500 stands for zero in the data rows.
Here are some points, each followed by its number:
"552 642 496 350 558 466 433 578 306 430 503 522 420 545 432 314 506 597 591 439 413 441 652 489 742 423 395 624 513 557 514 583 608 331 720 305 534 525 359 646 481 399 567" 0
"530 525 448 551 264 492 498 702 644 402 573 421 371 466 604 396 559 424 467 554 559 429 513 600 359 567 430 416 655 545 502 632 554 493 634 610 547 478 679 521 461 385 416" 1
"517 594 432 506 408 479 404 539 508 419 389 439 410 420 447 475 480 412 578 446 601 445 539 577 529 655 489 495 663 468 506 459 447 375 568 554 552 475 498 495 601 488 529" 2
"568 509 620 380 427 533 428 553 475 471 513 439 362 638 377 485 508 374 511 490 587 368 363 590 529 647 487 460 523 499 423 565 397 414 498 468 506 630 681 422 401 559 478" 3
"514 473 611 416 511 451 471 632 556 422 507 470 365 663 333 466 584 424 505 412 485 396 442 597 530 583 442 656 615 561 483 497 553 296 561 472 527 556 444 528 456 416 517" 4
"528 521 568 489 424 463 466 601 588 381 516 470 563 661 344 496 520 466 500 457 595 382 489 576 471 600 419 474 600 455 461 472 512 425 557 512 509 576 560 420 485 541 546" 5
"534 446 554 509 418 597 392 569 575 503 453 416 534 490 486 511 452 384 565 522 564 448 481 530 476 546 412 452 525 379 485 577 424 471 497 571 535 579 740 470 498 609 523" 6
"508 596 536 445 476 440 396 567 517 456 488 410 400 503 346 441 457 389 469 472 433 397 575 503 534 316 579 481 538 446 504 524 564 415 670 512 547 596 381 516 435 505 464" 7
"555 615 588 360 562 527 391 532 480 507 505 538 453 560 253 381 570 432 476 497 444 438 572 433 656 345 494 523 531 437 479 487 636 409 625 399 594 537 553 597 458 424 459" 8
"542 637 577 482 602 526 467 556 478 464 510 638 503 630 266 423 485 502 407 503 426 382 578 483 615 349 558 486 611 490 517 523 636 443 648 431 536 569 400 603 443 416 467" 9
"554 550 469 572 454 474 372 622 503 376 517 493 571 472 464 418 484 349 557 316 588 405 536 443 606 408 441 452 532 412 432 489 547 394 634 500 468 502 353 526 599 452 506" 10
New points follow, each followed by the number of its nearest point above by angle.
"428 455 611 649 340 531 652 389 483 561 324 523 585 454 580 690 397 511 620 487 597 576 594 447 290 510 490 430 690 562 386 640 468 513 580 515 493 502 527 555 441 370 534" 1
"596 550 500 531 479 608 612 578 412 404 361 557 585 627 446 597 423 666 594 524 409 443 609 506 576 643 420 653 568 390 355 644 431 311 657 361 411 472 304 477 467 572 478" 0
"365 441 586 404 568 465 525 462 535 613 470 573 603 568 601 540 514 673 651 439 450 618 639 440 475 490 600 621 513 536 438 330 567 474 500 438 581 577 482 552 493 368 524" 0
"605 434 512 583 551 459 598 495 516 535 578 420 496 638 398 389 418 399 368 745 438 643 480 661 552 574 622 502 500 582 482 582 401 468 399 554 463 460 658 452 652 375 437" 3
"331 578 443 496 482 500 699 451 651 618 535 548 406 620 528 497 327 463 614 547 411 334 461 483 498 415 585 535 417 547 315 504 419 569 527 483 523 318 605 322 430 644 455" 3
"498 469 393 602 529 512 599 385 606 578 479 602 510 435 647 363 469 653 366 478 550 534 622 454 403 566 513 366 406 444 481 573 569 581 404 543 476 427 442 586 477 481 521" 1
"528 606 392 332 371 361 388 549 536 558 360 596 413 387 524 387 511 434 634 647 483 689 432 694 435 428 596 590 506 574 650 553 603 669 551 384 584 381 537 546 504 636 511" 1
"588 653 460 383 573 452 435 453 532 528 454 636 314 325 560 309 514 555 292 529 397 595 627 528 439 437 648 330 409 406 520 590 654 547 398 541 647 356 586 414 420 570 524" 8
"432 470 442 558 550 680 602 489 605 692 553 564 731 416 632 466 590 633 473 453 599 680 591 402 321 608 601 441 449 503 618 382 624 753 408 644 449 496 542 505 607 413 470" 1
"564 528 530 441 485 575 567 372 537 559 488 527 418 454 574 344 609 562 402 460 506 527 571 496 367 633 554 366 427 525 565 614 571 624 402 578 530 513 701 493 502 547 481" 1
"492 370 434 461 789 459 644 420 417 590 623 446 567 628 333 437 535 341 422 593 447 669 399 593 649 496 610 528 473 613 629 394 449 399 327 535 473 427 460 454 617 368 492" 4
"440 623 380 551 609 484 611 438 382 633 433 411 513 639 607 420 457 586 356 477 499 532 552 433 441 609 601 506 381 481 467 466 604 600 393 523 485 475 255 508 572 406 546" 0
"515 481 529 523 535 533 607 383 379 626 479 614 494 501 561 349 534 552 428 437 467 492 529 367 607 442 524 592 353 408 379 417 460 422 376 455 443 435 345 581 641 466 596" 0
